Each row is where one point has got to under a steady rotation. How many steps took it there?
The counts run from 0 to 510.
[ -3.4  -4.3   7.7  11.6 -19.1 -11.3 -12.4  17.4  21.0 -36.8  -1.7  27.1
 -12.3   7.7  -1.4  12.5   2.6  10.4  -0.5 -20.3 -15.3 -20.3  -8.8 -21.3
  14.2  -4.3   0.5   0.2   7.5 -17.4  14.8 -26.2  -6.5  -6.7  -6.1  16.8
  11.3  10.1 -20.6]	382
[-22.7  -9.8   9.6  21.0  -9.7 -11.9  13.0  -6.7  -6.1 -17.5 -11.8 -20.0
 -22.4  24.4   2.4 -14.4 -12.4  -7.0  29.0  10.3 -17.6  12.2  -6.5   0.5
  23.1  -2.1  -9.9 -12.4  -2.3  -6.6  -3.1   0.4   1.9  18.5 -21.4   6.9
   9.6 -23.8 -19.4]	437
[ -6.2  20.6  13.8  14.1 -20.9  -3.9  14.8  26.5   6.7 -22.5   5.3   3.1
 -10.3  17.5 -10.4  -4.0  -5.2  -7.9 -13.5 -22.9 -17.9 -23.6   5.5  21.8
  26.4   4.3 -14.1  10.8  -5.6 -15.2  -2.8 -28.6  -0.6  -7.6 -10.9  15.1
   0.2 -24.6  -2.8]	14
[-18.5  24.0  26.6  16.4 -21.2  11.0   3.4  12.4  -4.9 -33.7   4.4 -11.0
 -17.1   8.8 -16.7  20.8  -0.5  17.8  -1.5  -5.9  -1.6 -29.6   6.9 -25.0
  -3.9   9.0   2.0   8.0  -1.5  -5.3  -2.2 -18.4 -14.3  29.3  -4.6 -10.3
  -9.6  22.0  14.5]	197
[ -3.7  -4.8   6.3  42.5  -0.4   4.7  14.9  10.0 -24.5 -32.8   1.0 -18.8
 -22.0  -3.5 -13.3  -1.5  -7.0  -2.5  13.0  -9.1 -10.8   9.8 -12.0 -18.4
  28.2  20.1   8.9  15.8  -1.6 -15.8  11.7  -7.1  11.0  -4.8  -8.2  -4.4
  -1.8 -14.0  -4.0]	216
[ -7.4   2.1  10.7  10.9 -19.3  13.6  10.6  11.5   3.8 -25.6 -20.5   9.6
  -6.4  18.5  -3.2   7.9   3.1  11.1  -3.1  16.0   0.6 -40.4  15.1  -2.9
 -10.8  -2.7  10.2 -17.0  20.4   9.9  -5.8 -20.8  16.6  19.7   8.2 -10.0
 -15.3   8.9 -18.1]	476
[-11.2  16.6   8.8  14.4 -32.2  12.3  -5.0  22.1  32.6  -8.2 -24.9  18.0
  -2.4  22.8  12.7  -5.3  -5.0  -2.2  -0.9  -5.3 -22.1 -34.1  -1.6   8.5
   8.3 -23.1  -5.9 -13.3  -5.3   8.4  -1.6 -28.7   0.9 -10.9   8.1   8.0
  -9.8  -5.0 -23.6]	471
[-26.6  13.0  24.6   4.8   5.3 -11.6  23.7  -6.5  12.7 -22.1  -3.9   6.1
 -14.8  24.1   3.4   2.9   7.8   1.9  -2.9   0.4 -16.1 -27.2  -7.5 -15.3
  17.3  20.8 -13.7  -6.4  -6.1  -2.7  11.5   8.9  15.4  32.9 -22.3   1.2
  -4.6   2.2  -7.6]	289
[  2.9  19.5  10.8  42.3 -18.4   3.1  12.4  -0.3 -18.2 -10.1  -2.3   5.6
  -1.8   2.9 -15.2 -15.1  -8.4   1.8  24.1 -33.8 -13.4  -7.9  -7.5   5.3
   6.0   4.4  16.6  15.6  29.2 -21.0   9.7  -8.3  23.0   2.8   1.3 -16.3
   2.7   3.3   4.0]	210
[ -2.3  -6.5  12.0 -12.8 -34.1 -19.5   8.5   6.2 -14.9  -9.8  -2.7  -3.8
 -15.1  28.4  14.3 -22.7   0.0 -21.5  14.6  -6.2 -13.7   2.9  -6.0  21.6
  16.3 -19.7 -12.0   3.7   0.8 -13.2  -2.8  -9.4   9.7   0.6 -19.4  14.0
   8.6 -30.4 -27.9]	441
[ -5.8 -29.8  13.1  10.9 -14.3 -17.0 -14.8  21.4   0.6 -19.8  -9.6   6.4
 -39.9  24.9   9.6  -6.8  15.2  10.1   5.2  17.3   4.7  -1.7   7.8 -29.4
  12.9 -15.8  -6.0 -13.8   1.6   8.9  -5.0   0.7  -0.7   8.6 -26.0   5.1
  -0.2  -0.3 -28.2]	260
[-15.7   0.8  12.1  29.0  10.5  -9.2  16.5  12.6  -3.4   6.3 -28.0  22.7
  -1.0  23.8  19.4  13.0 -13.5   0.4  15.2   6.2  13.4 -18.4  -8.2   4.4
   7.1  -7.0  -1.5 -21.6   1.2  27.2  -2.3 -25.5  12.3   4.2   7.3  16.4
  -2.0  -3.0 -17.7]	159
[-17.1   2.5  18.4  -0.3  -7.0 -13.1  40.2   9.0  -2.6  15.0 -12.0  -4.0
   4.6  25.5  21.5   5.5 -18.5   1.6  11.4   8.4   0.0 -20.3  13.8  15.1
  -1.0  -7.4  -6.0  -6.2  20.1  21.3   3.3 -21.8  22.8   4.3  23.0  23.3
  -7.8  -2.8 -31.5]	148
[ -7.7   7.6  10.6  23.4  -1.2 -11.2  10.7  25.9  -9.3   6.3   1.8  -4.4
 -14.0  28.2  -6.5 -22.1  -7.0   6.6  10.5   0.5   5.9  -4.0  -7.3  10.6
  10.6 -21.0  14.2   9.0   2.7   9.0  11.7 -23.3  22.4 -24.7  -9.2  13.1
  28.6 -15.3 -24.3]	353
[ -8.6   7.0  14.3  33.8 -18.4   1.7  -2.6  13.5 -12.0 -15.7  -6.6  -1.4
  -6.8   7.9 -13.1  28.9  -9.5  20.9 -21.6  15.3 -10.8  -1.0   4.9  -1.7
  29.5  -0.4  10.8  10.2  -5.9   1.8 -13.6 -31.4   2.5  -8.8   2.4   4.5
  -9.5 -12.0 -15.3]	28
[ -8.6  -7.1  -1.4  17.5   9.2  -6.4   1.8  37.4   4.1 -11.4 -26.0   2.6
 -14.4  24.8  14.4   2.5  -9.8  16.1   5.6 -15.5  11.0 -36.4   6.9 -13.3
   1.3  -8.0   6.5  17.5   1.6  29.2   5.4  -6.9  12.3 -26.5   0.0  14.8
  -4.5   9.1 -15.5]	365
[-15.5   6.5   9.8  12.2 -31.9 -16.2   0.9   3.8 -18.3  -6.7  12.5  -9.8
   2.0  38.3 -17.3   0.2   6.1  -7.8   5.1   7.8   1.2  -2.9   5.1   9.2
  28.3  -7.6 -10.4   5.5   8.8  -6.7  12.2 -44.3  13.8  11.2  -4.0   3.1
  13.5  -1.5   2.6]	341
[ 14.0   2.6  15.5  15.2 -19.6  25.5   7.6  25.3   0.4 -19.5   4.1  -9.9
 -20.7  -1.1 -21.6   8.1  21.3  -6.9  -7.2   4.5   8.2 -31.5  -3.1 -20.2
   4.8  11.5  14.7 -12.4  16.7  11.3   4.8 -19.2 -10.6  20.9  -3.0   5.0
 -12.4  -4.4  -9.9]	492
[  6.8  -4.1   5.3   6.5   7.6 -15.0  -1.4   0.0 -24.1 -38.1  -3.7   3.2
 -40.1  28.4  11.8   9.9  17.4   2.9   9.7  -1.8  -0.9  -8.3 -14.0 -10.5
  15.8   4.4   0.3   8.4   4.6 -19.3   5.2   2.4  15.2  25.5 -26.7  -8.4
  19.0   2.5  -2.5]	83
[ -9.5 -19.2  17.3  -3.7 -20.2  -9.5   1.5  22.1 -12.8 -48.0  -3.6 -12.0
  -9.6  17.7 -13.0  17.7   0.2   5.4   0.9  -6.4  -4.1   4.1  -2.2  -1.9
  17.0   5.8  10.9  41.5  -2.6 -14.6  -1.9 -18.4  14.8  -2.1 -16.8  10.1
 -19.3  -6.0  -4.2]	219
[ -6.8  12.3  27.5  31.3   0.7   5.6  10.9  26.8   4.4  -1.6  -1.2 -15.1
 -22.8 -10.5 -20.4  -0.1   5.4   4.2   2.1  -5.6  -3.3 -22.0  -6.8 -20.0
  25.9  12.1  17.2  -9.2   2.5  17.0   1.9  -3.4  -7.9   1.7  -9.0  19.1
  -2.6 -12.0 -26.7]	496
[ -1.2  -9.3   3.3  23.9 -12.8  -7.2 -15.8  25.9 -15.3 -10.9 -37.3  -7.7
   3.3  25.2   8.4   0.2  -6.2   4.6  18.6 -14.8   5.7 -18.3 -10.2   0.1
  19.6 -23.7  13.8   8.2   4.0  21.9 -15.6 -26.3  -0.3 -20.6  -4.3   5.9
 -10.9   0.1 -16.8]	350
[ 20.4  18.3 -17.2  23.6  -4.9   1.7   1.2  16.2 -13.3   6.0   2.6  -3.5
  -0.5  36.5   4.3 -18.4   5.4  -5.0  16.3 -18.5  -2.2 -16.6   8.2   4.6
   4.0 -23.2   0.7   5.6  38.5   9.0  13.3 -26.9  17.7   0.1   0.2   4.5
  22.2   1.3  -9.2]	357
[-13.8  12.3   4.1  40.6  16.1  -7.1   7.5   9.6   5.9 -17.7 -19.8  10.3
  -7.1   2.6  26.0  20.9  -8.4  18.2   2.5 -14.9  -8.5 -20.8  -9.9 -32.3
  12.4   1.4  11.5   7.7   1.2  15.7  16.3  -1.2  26.8 -16.0   3.8  -1.0
   1.3  18.5 -13.8]	380
[ -2.1 -19.9  -2.7  21.6  -2.5 -17.4   5.5  15.8 -10.7  22.7 -15.6  -4.5
 -30.0  16.4   7.5 -26.1 -15.9   5.2  38.3  -3.3   4.4   6.1  24.7 -15.7
  21.9  -5.7  -3.1  -4.1  13.4   3.2  12.8   5.9  11.4   5.9  16.3   4.8
 -12.6  19.1 -22.1]	243
[-25.7   8.5  14.1  31.1  -7.1   8.9  24.4  28.0  -2.9  -7.4 -25.8   8.6
  -6.1  12.5  12.4  14.0 -16.2   2.5 -14.2 -13.4   9.0 -26.4   7.5  13.3
   6.8  14.0   6.8   9.1  -4.3  15.9 -14.2  -5.5  14.6 -14.1  -2.0   8.2
 -16.7 -10.0  -0.4]	12
[-14.3  11.7  32.2   8.1 -35.3  -3.2  -8.9  14.0 -17.0 -32.3   6.0   7.4
 -17.1   4.0 -15.7  20.6  -2.1  13.5  -7.8  -6.3 -11.2  -8.9   6.8  -3.5
   8.3  -5.1   8.7  29.7  -1.0 -27.4   0.4 -29.5  11.1  10.1   1.8 -16.7
 -15.9  10.7   4.5]	208
[ -1.7   3.3  -0.5  12.5 -52.9   5.3   5.9  26.7 -15.9   9.3  -4.8   7.5
 -12.3  26.1  15.2 -22.5  13.6 -14.9   9.5 -11.6  -1.9   5.3   7.9  12.2
  -8.7 -17.8  -7.5 -13.1  17.7   3.1 -14.1 -16.5  -7.0   3.8  -3.4  -2.8
   4.3  -5.0 -12.8]	445
[-12.4  -9.6  10.8  27.9  -1.2 -10.4  25.8  20.5 -13.5  -2.7 -22.6 -16.3
  -5.4  12.2  17.5  26.5 -17.2   8.6   9.2 -12.2   2.2  21.9  17.7 -16.6
  10.6   1.2   1.1  31.6  -1.0  14.0  -9.9   0.9  17.9 -12.6   1.3  18.2
 -18.5   9.3  -9.0]	233
[ 12.7  22.4  29.1   3.6 -15.4   6.3   6.5  15.6  10.5 -24.8  11.2  -3.1
  -2.2  18.1 -16.6  14.4  20.2   2.1 -16.9   2.2  -9.6 -23.4  -0.4  -0.2
   7.7   2.0  10.9  -1.5  17.3  -8.7   7.3 -31.4   8.6  20.9 -16.7   3.6
   1.5 -15.6 -12.9]	488
[-19.8 -11.8   4.5  24.2 -16.1  -2.7  16.6  14.9 -14.4  -1.0 -30.9  -5.4
 -18.1   9.7  17.4 -14.4 -20.9  -8.8  37.9  -1.6  -5.7  13.2 -12.8   6.4
   6.4  -0.9  -9.1 -11.1   4.8   8.7 -10.5   1.5   2.9   1.8  -7.1   7.2
  -0.6 -24.4 -30.0]	438
[  1.2  -3.5   9.6  11.0 -13.5   8.1  14.2  16.5  -0.9 -10.8  -6.2   1.3
 -25.3  23.9  29.5   4.7  18.6  -6.8   7.2  10.9   9.0 -17.8   8.5 -29.2
 -25.3  -5.0   1.4 -12.7  11.9  22.8   3.4   3.3  22.1  13.7   2.2  -4.3
   4.0   6.2 -18.7]	270
[ -9.8  16.4  24.4  14.0  -6.4  -6.3  -7.5  -4.0 -20.7  -5.8  -1.9 -22.8
 -12.2  23.1 -11.1 -19.3  20.8   5.1   2.7  17.3  -8.1 -24.4 -13.5 -13.1
  18.3 -13.1   3.8 -15.9  12.2  16.7  17.0 -17.5   7.7  28.9 -15.6  -9.1
  15.5   4.9 -21.0]	168
[-17.1  10.2  26.3  39.7   8.8  -6.3  14.1   1.2  -7.6  -1.2 -18.9   4.1
  -6.4  12.4   0.8  13.2 -29.3  24.3  -3.1   7.9  -3.9  -8.9  15.0   9.9
  23.9   1.4  12.3   7.6   1.0   8.3  -6.3 -24.2  27.0  -3.9   5.6   2.2
 -20.7  -5.9 -11.0]	27
[ 12.3   9.3  19.5  23.8 -23.6   9.0   4.9  32.9  11.3 -20.3  -2.2   8.4
 -20.2  -3.6   5.5  18.0  -6.0   4.7  16.6 -18.0 -14.0   6.9 -16.7 -28.2
   1.0  -1.5   5.7   6.1  11.7 -19.6  -1.2  -7.9   0.3 -13.8  -3.3  12.1
  -3.3  -9.7 -34.4]	397
[-11.4  -3.9  16.5  19.6 -45.1   1.3  10.6  18.5   5.8  -6.4 -11.4  36.1
 -10.1   7.6  16.2  -1.4 -16.5  -2.1   5.2 -13.3  -7.8  12.3  11.4  14.1
  10.1  -1.6  -1.3   0.0  10.0 -17.3 -10.0  -9.0  17.4  -1.9  12.4  -4.9
 -11.8  -8.7 -13.2]	118
[ -7.6  15.7  34.0   2.6 -36.1  18.1   3.4  15.0  -0.3 -27.5  -7.7 -12.9
 -14.4   7.3  -7.1  21.2  -1.0 -13.3   2.8  -1.0 -13.4 -12.0 -11.6  -2.1
  13.8   4.1   0.9  -4.4  -8.3 -14.8 -16.9 -20.4  -8.5   8.6 -19.4  12.8
 -19.4 -28.6 -16.2]	308
[-14.5 -14.1  18.2  24.7  -4.0   1.4  20.5  -2.5  -6.6 -21.0 -21.4 -22.7
 -15.8  10.5   6.0  -4.9   0.8   5.0   1.8  24.3  -1.5   5.4   2.9 -14.2
  21.4  17.8   2.9  -1.3   4.1   6.6  -4.8  10.8  14.5  19.6 -12.0 -14.6
 -21.6 -19.6 -21.2]	127
[  5.2  -0.9  32.3  -2.6 -19.4  13.4  13.2  25.0  -0.8 -20.1  -8.7  -0.5
 -10.2  -2.6   7.8  13.9   2.2   7.7  26.2  -6.6  -0.7  -3.2   5.5 -30.6
 -20.7   2.2  15.6  15.8  24.2   8.3  -4.3   6.5  13.2  11.0  13.8  -4.9
 -23.5  14.2 -13.7]	402
